(in the rows, 128 means zero)
Each path below is one point turned by a fixed rotation once a step. After each direction that follows a path, write how fast that rotation turns it, in degrees each step (0 if it stays still).
Each turn is a multiple of 5 degrees from 10 to 175, or 0.
Each row of a path follows its step; steps can be skipped.
Rotation 1:
step 0: [129 128 131 143 111 138 130 131 127 115 128 136 109 130 121 122 135 143
 124 119 112 124 142 121 134 132 112 119 131 118 133 121 143 130 133 129
 140 132 125 135 130 123 131 126 135 119 121 140 120 113 127 123 125 138
 114 134 125 129 117 122 129 124 129 133 124 128 122 129 126 125]
step 4: [129 127 126 150 122 124 146 124 125 119 126 136 130 124 121 137 134 126
 137 125 121 123 134 115 117 133 122 121 137 129 136 120 117 133 132 118
 139 137 132 131 133 118 131 131 114 151 130 116 134 125 127 126 130 119
 129 143 133 121 118 138 137 121 134 122 133 132 117 131 126 126]
step 6: [130 129 122 142 121 139 126 126 126 133 113 129 123 112 111 123 133 114
 130 117 137 141 127 120 136 111 120 138 136 130 127 140 135 130 138 136
 118 128 121 130 131 124 123 120 128 123 129 130 129 119 132 134 118 126
 123 133 149 134 129 129 134 142 139 126 120 130 120 141 121 130]
step 8: [125 126 134 151 127 131 128 120 129 114 132 121 123 125 123 134 130 139
 122 122 119 117 144 136 120 126 120 133 136 121 112 123 129 122 125 129
 149 133 128 141 129 122 135 133 115 117 116 132 119 128 132 127 133 139
 124 131 136 137 134 125 129 137 137 128 138 114 129 127 115 131]
step 10: [125 144 143 137 119 129 129 129 115 121 130 138 127 138 131 112 135 126
 120 116 132 138 118 132 140 128 119 134 129 123 124 130 123 121 124 131
 124 138 133 125 122 124 137 150 124 140 122 122 136 136 117 144 112 131
 122 135 131 130 128 126 134 129 132 128 127 132 116 140 129 138]
step 13: [135 131 132 146 121 125 130 132 124 130 132 131 124 114 126 123 134 125
 132 114 112 139 130 131 132 136 139 138 121 115 130 130 136 146 136 131
 135 110 118 136 129 124 141 134 136 122 119 120 137 124 133 111 119 135
 133 130 131 138 116 118 126 122 133 129 132 128 128 128 141 126]
step 15: [118 127 132 140 140 129 138 115 127 108 117 123 141 125 119 117 128 131
 119 121 118 120 124 141 126 117 131 118 131 135 131 126 113 129 133 140
 123 115 127 135 127 130 120 135 132 122 123 127 134 142 132 122 136 121
 134 132 122 128 123 126 140 138 133 132 123 139 127 140 131 144]
step 16: [118 125 134 144 130 130 128 139 132 113 116 125 116 140 122 130 138 127
 132 121 113 124 133 137 130 133  98 124 131 131 136 138 123 127 126 126
 133 127 119 145 120 124 136 131 119 123 123 136 124 130 117 118 128 129
 120 138 131 134 134 130 124 123 127 115 135 132 126 125 115 125]
step 19: [129 129 117 131 122 122 111 116 137 119 124 120 125 118 131 125 127 119
 109 116 116 144 124 125 118 119 122 132 130 138 140 132 124 127 134 132
 127 115 130 125 138 124 129 136 125 108 122 126 132 122 118 134 126 131
 123 127 132 119 128 117 134 118 142 134 119 123 127 134 115 129]
step 22: [122 129 128 153 121 125 116 121 129 124 116 131 129 126 128 115 134 127
 139 120 144 121 118 120 134 114 120 135 131 127 131 126 125 138 125 106
 119 126 121 125 132 129 127 130 136 128 130 125 130 131 121 127 117 109
 136 138 140 125 129 125 114 140 134 124 127 134 127 134 126 131]
Directions:
[127 127 129 126 126 126 130 128 127 123 123 127 126 126 129 128 127 128
 131 129 127 129 127 127 130 131 129 124 124 129 131 129 129 128 128 132
 128 127 130 128 124 129 133 125 132 128 130 130 128 130 128 126 129 130
 129 132 127 128 126 127 130 127 128 130 129 129 127 126 126 128] : 25
[126 125 125 131 128 127 129 127 128 129 128 128 133 126 124 127 129 127
 130 125 129 128 128 129 130 124 130 130 129 130 128 129 130 130 129 126
 127 126 127 128 128 129 127 126 130 129 128 130 128 128 130 127 129 128
 130 129 127 134 124 130 127 128 124 129 130 127 128 131 126 123] : 45
[131 129 132 128 128 129 126 129 129 128 125 126 129 128 128 128 130 129
 128 130 128 130 129 131 126 130 131 132 126 130 130 126 127 130 126 127
 124 127 128 127 126 128 126 130 127 127 132 129 127 129 128 126 130 124
 129 127 126 129 129 122 126 128 127 128 132 129 130 127 130 126] : 175
[130 124 128 128 131 127 128 129 127 129 126 124 126 126 129 131 129 130
 127 129 133 127 130 127 127 129 128 127 128 127 128 128 126 128 131 131
 129 131 128 125 125 126 126 130 132 126 125 129 127 129 130 127 131 126
 129 128 126 129 129 128 127 132 126 129 124 125 129 132 128 128] : 115
Rotation 2:
step 1: [134 127 137 115 126 125 139 132 113 126 138 132 132 126 123 124 140 115
 128 120 124 137 122 124 117 125 134 132 116 128 135 133 121 136 133 138
 140 132 136 110 111 127 138 126 125 105 110 123 131 136 116 126 125 120
 123 137 131 135 104 133 140 138 128 129 126 127 124 124 125 125]
step 2: [121 125 129 145 126 125 122 143 111 114 126 133 131 126 125 123 135 128
 126 111 115 139 112 133 115 117 118 137 131 139 131 119 134 126 122 124
 122 124 131 121 129 127 128 127 123 121 117 135 124 147 116 116 131 141
 138 129 120 141 116 130 129 136 124 132 126 126 134 112 115 117]
step 3: [124 137 134 130 128 128  97 128 110 128 124 121 124 130 125 139 133 117
 111 113 133 125 118 132 115 121 122 134 121 126 132 114 128 128 131 126
 135 129 130 129 114 137 138 122 121 122 127 127 119 138 121 126 111 136
 121 134 143 115 126 124 144 135 138 130 135 123 132 120 128 128]
step 5: [134 125 133 127 118 125 120 151 126 134 130 112 123 130 115 114 134 121
 141 104 115 127 127 132 116 131 116 138 141 133 126 125 123 125 129 128
 127 139 134 120 129 128 125 133 133 124 124 131 130 129 124 124 121 135
 124 145 126 137 127 119 146 133 139 123 137 130 149 124 128 126]
step 9: [128 134 125 121 127 128 124 123 110 132 131 136 126 119 113 129 141 103
 135 122 130 133 110 130 111 137 135 131 130 125 118 131 120 122 124 125
 113 125 133 120 110 139 124 114 118 126 121 139 125 118 116 129 119 122
 122 137 141 122 129 119 136 134 123 120 128 123 129 123 121 126]
step 10: [136 131 132 124 129 132 125 138 121 137 134 136 129 130 117 108 124 135
 130 119 116 138 115 119 124 123 122 125 133 129 129 131 132 112 117 125
 123 126 119 130 108 131 133 125 113 126 121 139 129 133 123 123 132 124
 142 136 136 120 114 122 123 151 149 135 118 125 134 124 115 121]
step 14: [138 138 138 123 131 116 122 130 126 137 135 118 125 122 125 132 145 130
 126 113 120 133 107 124 135 137 136 132 119 122 118 127 125 118 128 118
 119 135 124 127 129 135 123 125 114 117 123 122 121 148 132 112 114 138
 128 137 130 133 125 128 135 116 145 138 134 126 126 129 111 134]
step 15: [109 132 136 129 128 136 130 130 127 125 134 126 112 121 125 134 133 138
 131 106 124 128 107 127 123 121 130 147 125 136 130 129 118 122 127 129
 110 125 112 128 127 132 126 120 116 128 113 135 119 113 116 119 127 120
 117 138 140 136 137 122 133 130 140 123 123 120 130 136 125 131]
step 16: [138 135 123 116 125 122 122 140 123 135 142 118 121 141 126 129 125 145
 135 117 129 133 116 128 125 130 128 138 118 121 128 133 128 122 134 138
 125 145 116 108 115 130 128 137 110 119 115 132 136 118 116 124 128 139
 124 129 132 121 119 132 125 141 143 120 133 135 133 121 134 126]
step 21: [122 128 131 130 119 128 132 130 121 119 119 127 121 122 114 124 127 130
 138 101 131 140 118 116 113 112 124 129 118 127 144 119 123 126 132 115
 123 128 125 109 123 129 130 122 125 125 133 127 124 137 113 134 133 134
 133 146 140 134 128 132 137 136 147 134 128 132 125 130 135 123]
Directions:
[134 127 125 124 125 129 131 125 128 126 128 123 129 126 129 127 126 127
 127 126 128 125 128 126 130 129 127 128 130 127 127 130 130 126 125 124
 130 127 128 129 130 130 130 126 126 129 128 131 126 127 126 126 128 125
 129 129 128 126 130 127 127 128 126 127 128 127 129 126 126 128] : 20
[128 129 130 130 123 127 128 132 128 127 127 129 126 130 128 125 124 130
 128 128 128 128 130 125 130 123 126 125 127 128 127 126 128 129 124 126
 128 124 126 128 128 128 123 130 128 130 128 130 129 126 127 128 127 130
 126 130 128 132 128 129 129 131 129 125 130 128 129 125 127 127] : 135
[127 125 128 130 128 128 130 131 128 125 125 128 129 129 126 125 130 126
 127 130 131 125 127 133 126 127 132 132 130 129 130 130 128 126 130 124
 127 127 128 127 127 129 127 129 127 128 125 127 127 129 126 126 129 127
 128 128 126 130 132 128 128 127 130 122 128 130 129 127 130 130] : 110
[125 127 128 127 126 127 133 129 130 127 129 128 132 126 126 130 127 129
 131 126 130 128 131 127 129 128 130 129 129 130 130 125 125 129 127 127
 128 128 125 126 129 131 129 127 129 130 127 126 126 129 127 127 123 128
 130 129 126 132 124 125 131 125 127 131 127 127 129 130 128 126] : 110
[131 130 129 132 123 128 129 125 125 126 127 126 125 126 128 128 133 128
 129 127 129 125 126 132 128 128 126 128 129 129 130 126 130 128 131 127
 128 128 127 129 128 128 124 126 128 132 128 129 128 126 128 130 129 131
 128 127 132 128 128 125 131 125 126 130 127 127 125 130 129 128] : 120
[130 129 130 129 127 130 129 124 132 131 128 129 125 131 126 129 124 124
 126 127 127 125 128 128 127 128 127 127 128 130 127 128 124 131 127 130
 127 128 127 126 126 127 126 128 127 127 124 127 127 131 125 128 130 125
 130 128 129 130 131 129 128 128 127 127 122 128 125 129 127 127] : 130
[129 131 126 128 130 129 125 130 127 130 127 130 127 128 126 128 125 130
 127 128 134 130 128 129 128 128 125 131 131 128 127 125 129 125 125 126
 126 129 128 125 128 127 128 129 126 125 129 128 126 123 127 129 128 129
 129 131 130 125 130 124 127 126 130 129 125 128 126 130 130 125] : 60
[131 131 126 126 127 129 131 129 129 129 127 128 127 130 129 125 128 128
 130 130 130 131 126 130 125 127 127 127 129 126 126 127 125 129 127 129
 128 128 128 125 128 133 128 127 129 125 131 128 127 128 127 127 131 129
 127 126 127 130 130 130 132 131 124 130 132 130 129 131 129 130] : 90
Rotation 3:
step 2: [118 136 133 126 133 135 134 128 138 119 126 134 140 108 137 145 128 118
 128 126 127 124 149 139 123 125 138 133 120 120 135 137 124 113 138 123
 112 137 115 126 123 118 132 126 123 127 129 123 122 124 144 128 133 122
 127 140 120 129 125 134 126 124 116 129 121 128 133 107 136 123]
step 4: [116 122 121 128 135 132 116 130 138 136 118 133 142 121 139 122 124 115
 129 124 132 111 126 133 133 133 124 125 117 132 143 139 136 121 131 139
 131 120 131 118 125 130 150 110 123 118 135 115 139 124 132 121 133 130
 135 123 124 142 129 142 133 118 130 126 117 132 131 135 139 137]
step 7: [131 131 133 125 133 131 122 127 130 140 114 129 131 119 139 122 122 135
 134 134 133 143 134 134 143 117 117 124 123 124 129 141 135 114 140 132
 121 119 126 122 127 128 135 140 118 130 132 115 141 135 118 124 119 127
 119 121 109 133 132 136 120 141 134 126 119 145 129 126 136 108]
step 9: [133 110 146 142 139 127 127 123 116 135 122 125 128 124 136 121 126 124
 137 124 126 139 121 125 124 108 115 132 139 131 114 137 139 126 117 127
 128 121 135 111 125 129 136 130 113 125 123 119 128 105 135 122 137 121
 116 127 123 124 126 134 122 120 117 127 129 129 133 134 132 132]
step 12: [125 131 135 136 117 130 124 120 125 135 129 128 120 115 125 128 131 127
 135 114 111 131 105 125 119 119 139 113 137 135 128 127 134 133 138 128
 131 136 130 113 126 133 131 129 128 112 143 110 134 123 130 119 121 125
 118 126 122 134 136 140 133 138 136 140 127 121 138 127 140 124]
step 13: [127 122 119 132 126 128 111 130 131 115 130 126 135 123 139 128 130 122
 125 136 117 133 137 132 128 131 121 128 136 121 137 117 124 131 132 111
 127 118 135 131 118 123 133 120 132 131 129 132 116 124 132 152 118 114
 128 129 113 153 123 141 128 115 117 120 126 138 123 124 133 116]
step 15: [119 122 131 141 125 132 129 140 133 133 117 134 125 123 121 124 139 119
 115 120 122 123 122 139 129 125 125 121 125 135 128 120 136 143 133 127
 132 126 135 127 123 114 130 128 131 119 119 112 141 139 132 126 116 123
 119 140 107 128 123 135 144 122 116 125 112 129 111 129 132 117]
step 16: [133 125 136 117 124 137 121 136 123 117 132 139 133 124 138 122 109 133
 125 143 128 135 123 132 128 122 143 125 124 120 136 124 141 130 142 127
 108 130 140 135 143 122 130 123 129 110 126 130 124 115 131 132 120 125
 135 125 132 138 120 125 123 128 133 112 142 140 138 125 129 116]
step 17: [122 127 116 132 125 137 135 115 141 144 136 132 116 129 121 129 149 122
 119 134 105 127 129 129 119 123 112 131 124 129 133 138 128 131 115 124
 121 135 147 124 130 133 139 135 129 114 123 115 127 113 129 130 135 140
 128 137 125 124 138 129 128 133 126 115 127 129 117 128 129 129]
step 19: [126 118 129 134 120 143 132 120 122 130 138 141 140 124 127 131 112 131
 126 132 124 141 125 129 133 117 127 127 125 126 144 120 119 130 124 120
 124 129 123 118 124 114 123 119 126 123 130 127 123 120 128 134 129 139
 145 131 126 122 132 126 131 149 137 100 122 132 113 118 121 135]
Directions:
[132 129 126 126 126 128 130 127 131 129 125 127 127 128 129 128 126 126
 131 128 126 127 129 127 126 131 124 131 127 127 133 130 129 126 127 129
 128 125 131 130 127 128 129 129 130 130 128 126 131 130 128 128 129 129
 132 124 129 132 131 127 127 127 130 126 131 132 127 127 127 128] : 115
[128 132 129 128 127 127 127 130 128 125 127 127 127 129 130 127 126 128
 125 132 129 129 132 131 130 128 129 130 131 129 133 125 123 129 129 129
 125 128 124 129 128 125 128 127 124 128 131 124 126 129 129 129 126 128
 128 127 127 126 129 129 129 127 129 127 131 129 130 128 130 128] : 130
[131 129 124 126 125 127 129 128 128 129 128 129 128 129 128 130 127 127
 125 129 129 131 129 126 123 127 130 126 123 126 129 128 127 128 123 128
 128 129 128 126 127 128 125 129 125 129 129 131 125 128 127 128 130 127
 127 132 126 129 124 126 127 128 130 124 132 128 130 129 129 130] : 130
[127 128 128 126 127 125 127 126 123 127 129 127 127 130 129 126 128 124
 123 130 126 131 128 130 129 130 129 127 127 131 123 127 127 127 128 128
 129 127 130 133 125 128 127 127 131 128 126 128 129 128 130 127 127 126
 131 125 128 129 123 130 128 128 128 129 129 130 128 127 126 131] : 145
